The rows of R fall into 3 groups, and each row is roughly a mix of its group's hidden directions.
R, 87 rows:
[[ 44  28   0  36  -8  33   2 -42  27  -7 -35]
 [-23  -9 -20 -14 -33   8  24   1 -12  38  66]
 [ 14  30 -34  41   6  32  -4 -54  21   0  23]
 [ -6 -10  16 -20  -9  37  34  22 -26  63 -21]
 [-29 -14   2 -17   3  13  20  59   9  13 -57]
 [-42 -19 -12   4 -10 -35 -31  48  29 -15 -33]
 [ -3  28 -29  -4   0 -56  10  -1  -7 -61 -18]
 [ -2 -18 -13   9 -29 -14 -14 -20 -29  63 -44]
 [-17   6 -37  -8  35 -38   0   5  26 -51 -35]
 [-37 -15   8 -10 -46 -23 -20  33  44 -20  27]
 [-13 -33  28 -13  46  -1  18  23 -33 -12 -50]
 [ 19  51 -30  -1   6 -33 -32 -23 -43 -11  19]
 [ 10   6  14 -36 -17  39  64   2 -14  29 -19]
 [ 16 -65  -3   0   0   0 -59 -26  13  -9  12]
 [ 21  -3 -11 -64   7 -36 -33   1 -40   8  14]
 [ 32  25   7 -29 -18 -10  36  33  15  58   2]
 [-26  10  -6 -46 -27 -23  32  -3  29 -20  50]
 [-18 -19 -20 -33  64 -20  17  10  -5  13 -40]
 [-12 -12 -17  40 -53 -15  13  48 -28  20   7]
 [-35  -5 -11 -56  28  38  -9  31  15 -29   5]
 [ 41  -3  -7 -17 -45  29  -3 -50 -23  17  26]
 [ 18  16  -1  -7 -23  -5  23 -39 -55  49  16]
 [  0 -16  15  38 -35 -15 -60   2  30 -28  19]
 [ -4 -18  47  22  19  -9  -3 -43  12 -34 -47]
 [-29 -48  26 -52  -3  11 -17  -5 -28 -35   1]
 [-18   2   5 -10   9  -5  -2  34  50 -64  23]
 [-10 -10  -6  -3  -1   6  16  28 -27  40 -72]
 [-17 -29 -15   3 -50   7  29 -59  25  10   9]
 [-42  24 -27  20  57  -7  -3  26  35 -13  10]
 [ -7  -6   6  32   8 -15 -51  -4 -34  43  43]
 [-40  -5  -1 -33  -5 -12   4   7  12  32  69]
 [ 28  27   2 -40  24 -36   7  49   8  37  -6]
 [  0 -30   1   7 -40  50 -19 -33 -24 -42 -13]
 [ -4  16   0 -12 -24 -27  -2 -31  -2  -7  79]
 [-22  33 -12 -16  38  37  22  12  59   2   2]
 [-41   8  -9 -36  -4 -23  31  39 -32  41   4]
 [-50 -24  -4 -31  -3  -2   6  47  50   3  -9]
 [  8 -34  25 -10  -1 -10 -25 -68 -32 -24   8]
 [ -1  32 -27   1  38 -41  12  14 -23 -52 -23]
 [ 19  22   3 -10  21  22  50  17 -46   8 -45]
 [  6   3  29 -50   5  33  17  31  30  -9 -47]
 [ 19  20  48   1  -3  12 -14  69 -22 -11  11]
 [ -3 -36  31  29  -2  41 -45  25  31  22   0]
 [-13 -55 -30 -24  18  -5   0 -51  25  13 -24]
 [-21 -32   8  53 -36 -41   2   6 -38   3   5]
 [ 12 -38  12 -64 -13   7   4 -42 -17  11 -27]
 [ -9   5  -5  34  36 -28 -51  18   7 -43  26]
 [-16 -19 -38  27  -3   7   2 -21  71  17  15]
 [ 21  -6 -26 -34 -26 -18 -17  27 -47  27  40]
 [-31 -13 -42  -1 -12  -8 -20  55 -36  -7  33]
 [ 11  53 -24  24  12  34   2 -23  52  10 -15]
 [ -7 -37  -1  37 -40 -24 -27  -6 -10 -18  52]
 [ 32 -22  17 -10 -57 -12  10 -26 -39  32  17]
 [ 10 -19  54  30   1 -30   6 -42   0 -12 -43]
 [  5  18 -17 -19 -53 -32   0 -36 -34   3  41]
 [ -2   5 -45  33 -26  -3 -18  64 -27  -5  -3]
 [  8  21 -35   2  28 -33 -29 -46 -45 -17  -8]
 [-31  -4 -45  39 -15  -1  -4  -8 -18   8  61]
 [  2  10 -47 -17  32 -37 -31  26  25  21  35]
 [ 17  53  10 -36 -42  22  25  12  21  27  16]
 [ -1 -15 -22  -2 -47 -24   1 -17   4  12 -71]
 [ 30  20   1 -12  54  38  39 -26 -27  12  11]
 [ -6  -7  11 -15 -52 -30  14 -22 -59 -10  26]
 [-50 -22 -29  19  11 -25 -26  28 -32 -23  32]
 [ 27 -24  22 -20   9  -4 -45 -22 -56 -25 -18]
 [  9 -38  37  15  34  29 -27  46  20 -11 -21]
 [-19 -15 -17  76 -29 -19  -7 -11 -27  -7  12]
 [  1  10  25 -24  27  31  35 -11 -14   0 -66]
 [-33  -6 -22  20  18 -53 -53  18  13 -22   7]
 [ -7 -84   7  12  14  -4 -30 -15   3 -15  -8]
 [  0  30  37   3  -4 -12  13  58 -51 -14   9]
 [ -9  23  18   8 -19 -24  -5  44   0 -62  36]
 [-16 -38  -5  20 -33  24  24 -57  33   2 -11]
 [ 42  23 -20  19   4 -22  -1 -61 -20 -34  -9]
 [-30  53 -30  21   8 -23  53 -11 -17   2  -7]
 [-34 -75  12   9  21 -15  18  30   4  -3  -8]
 [ -6 -36  21 -25  54  -3   3  29 -24  -4 -45]
 [ 16  41  -6 -26  61   6  -7   8 -15   2 -46]
 [ 13 -29  -1  41 -33  -8 -57 -26  16  11 -30]
 [-10  -6  -7 -16  25  16 -16 -71   0 -12  47]
 [ -2 -28  -8  31  47  18 -40  10  10  21 -49]
 [  0  22  28  -5  11 -23   4  64 -52 -12  10]
 [ 55  34 -19 -44  31 -11 -24 -12  -3  20  17]
 [ 54  30 -12 -39  20 -30 -12  -4  -8  39  22]
 [-29 -43   7  27  16  20  37 -31  11 -10 -48]
 [ 22  25 -11 -47 -19  49  26  20  27  29   5]
 [ -5  36 -12 -20  69 -12  -6  24  39  -2  -5]]

One row of each group comes first, with its name. Which group is each row after those in?
[ -5 -11 -25  25   9 -52 -33  -6 -45   1  40]
P
[ -7  34   3  26  -3  -8  24 -40 -58 -27 -27]
N
[  6 -18   9  15   9  33  -1  19 -25  50 -60]
V

[-21 -26  19  41 -22 -33   1  44 -21 -15 -40]
P
[ 27  14  43  37   7  43 -32  35   8 -22 -10]
N
[  3  11  43 -17  24  -8  39 -42  44  28  -2]
P
[-17 -31   5 -10  66 -14   5  25 -22  -7 -43]
N
[-62 -35  23  10   9  23   9 -27  13 -40   0]
P
[-26  -4 -47  -2 -28  34  -7  57 -15  -8  22]
P
[  9 -25 -13   4 -34   0  -6 -20  36  -8 -71]
V
[ -2 -48  28 -43 -31  19  18  23  33  25   8]
N
[ 56  44 -24  11  32   9 -29 -18  15 -10 -25]
P
